Named moves (each a turn or a mirror), then the moves between two rows, first move first; the first pair answered
E:
+2.15; +0.86; -1.91; +0.00; -0.43; +0.97; +1.56; +4.32; +0.52; +2.52; -4.34; -2.99; -1.53; +1.47; +0.01; +1.15 |-> +0.42; -1.84; -1.44; +1.15; +1.44; +0.27; +1.68; +4.60; -1.17; +2.77; -4.13; -1.92; -1.07; +2.14; +1.65; +1.46
+0.09; -1.02; +1.13; -1.27; +0.59; -0.79; +1.93; +0.05; +1.22; +2.10; +0.62; -0.32; +1.68; +3.79; +0.68; -0.77 |-> +0.89; -0.16; +0.96; -2.25; -0.71; +0.22; +1.68; -0.46; +2.77; +1.68; +0.63; -0.72; +1.07; +3.03; -0.71; -0.56
+1.41; +1.14; -2.39; +1.47; +0.02; +0.12; -0.97; -0.04; -1.48; -0.16; +1.51; -2.12; -0.77; +0.32; +0.53; -0.27 |-> +0.67; +0.82; -2.00; +2.06; +0.36; -0.30; -1.31; -0.10; -2.13; -0.62; +1.23; -1.72; -0.80; +0.54; +0.83; -0.72
+0.02; -0.39; -0.47; +2.05; -2.01; +0.59; -1.52; -0.99; +0.61; +0.31; -1.55; +0.76; -0.28; -2.55; +2.00; -0.67 |-> +0.06; +0.05; -0.43; +2.29; -2.37; +0.91; -1.18; -0.76; +0.67; +0.41; -1.63; +0.51; +0.04; -2.86; +1.80; -0.76
W:
+0.02; +4.89; -1.24; +1.92; -3.23; +0.21; -1.54; +2.32; -3.09; -1.45; +1.61; -1.17; -3.10; -2.02; -2.44; +1.18 |-> -0.10; +4.56; -0.16; +2.82; -3.51; +0.08; -4.94; -0.73; -1.67; -0.53; +1.69; +0.15; -1.38; -3.53; -0.55; -0.63
+1.64; +0.70; +0.93; +1.09; +0.22; +1.13; -2.17; +1.79; +0.56; -0.40; +0.10; -1.02; -1.80; +1.15; +2.33; -1.40 |-> +1.76; +1.07; +0.67; +0.33; +0.36; +1.38; -0.78; +2.73; -0.17; -0.90; -0.30; -1.30; -2.17; +1.58; +1.09; -0.03
+0.08; -1.00; -0.15; +0.42; -0.30; -0.51; +0.51; +0.12; +0.47; -0.51; -1.06; +0.47; +1.06; -1.49; -1.61; +0.57 |-> -0.79; -1.61; +0.64; +1.45; -0.26; -0.18; -0.28; -1.00; +0.49; +0.80; -0.97; +0.71; +1.43; +0.10; +0.85; -0.33
+3.32; +2.28; +0.05; -1.02; -2.02; +0.79; -2.23; +0.03; +2.50; +2.04; -3.17; -2.20; +0.01; -0.15; +1.60; -0.79 |-> +1.92; +1.90; +0.22; -0.86; -1.74; +0.94; -0.50; +0.04; +1.26; +3.14; -2.09; -2.75; -0.52; +2.37; +3.50; -1.66
C:
-0.13; +3.59; +1.42; -0.55; -2.38; +1.93; +0.85; -0.77; +1.11; -1.93; +3.92; -2.95; -2.74; +0.94; -1.33; -2.40 |-> -0.04; +4.07; +1.26; +0.46; -2.42; +1.70; -1.56; -1.26; +1.85; -2.58; +4.09; -2.33; -1.67; -1.32; -1.47; -2.74
-5.10; +2.82; +0.90; -1.30; -2.75; -0.04; +1.55; -2.14; -2.25; -1.43; +5.54; -0.99; -4.35; +2.57; -1.31; -0.37 |-> -3.74; +2.83; +2.27; -2.48; -2.67; +1.16; +0.05; -3.59; +0.89; -0.58; +5.51; -0.42; -4.05; +1.65; -0.45; -1.70
+1.69; -0.28; +1.61; -2.39; -0.74; +0.78; -0.52; -0.84; +1.61; +1.94; -0.23; -0.32; +0.32; +1.10; +2.97; -0.28 |-> +1.41; -0.28; +0.78; -0.46; -1.47; -0.33; -3.48; -1.44; +0.42; +1.61; -0.43; -0.11; +1.42; -1.44; +2.39; -0.23

Between the rows of a pair lie 2 to 4 moves.
+3.39; +2.57; -1.15; +1.20; -1.45; +2.97; -3.40; +1.23; +2.37; +3.12; -1.89; -2.05; -1.56; -2.79; +2.01; -3.22 |-> +1.57; -1.11; -0.93; +2.51; +0.65; +1.93; -4.29; +1.21; +0.13; +3.14; -2.68; -0.12; +1.47; -4.02; +3.08; -2.32
E, W, W, W
+1.98; +2.90; -0.66; -1.66; -1.69; +0.55; +1.93; +1.04; +3.63; -0.63; -0.07; -1.37; -3.21; +1.17; -2.18; +1.81 |-> -1.44; +0.48; +1.64; +0.79; -0.60; +0.00; -0.16; -1.92; +2.30; +1.81; +0.54; -0.11; -1.93; +2.90; +4.82; -1.35
W, W, E
+0.26; +3.57; +0.55; -0.48; -2.71; +0.48; -3.34; -1.91; +1.04; -0.69; +1.17; -0.66; -1.68; -1.25; +0.63; -2.07 |-> +0.40; +0.62; -0.59; +0.11; -1.02; -0.84; -3.09; +0.00; -1.98; -2.43; -0.98; +1.19; +0.76; -4.42; -2.52; +0.93
E, C, W, W
-1.91; -0.13; +1.04; +0.10; +0.71; +0.33; +1.53; -0.57; -0.95; +0.16; +1.33; -0.65; -1.75; +2.95; +1.84; -0.05 |-> +1.22; +2.35; +0.00; -0.83; -1.67; +0.50; -1.17; -0.09; +1.70; -1.18; +0.56; -1.32; -1.03; -2.30; -2.27; +0.30
E, W, C
-3.09; -0.94; -1.69; +1.94; -0.89; -1.89; +0.70; +3.72; -0.64; -2.26; +0.50; -0.67; -0.24; +0.84; -0.49; +1.58 |-> -3.09; -1.69; -0.67; +0.44; -0.10; -0.87; +2.18; +4.08; +0.03; -2.22; +0.77; -0.40; -0.30; +2.32; +0.32; +1.14
E, C, E
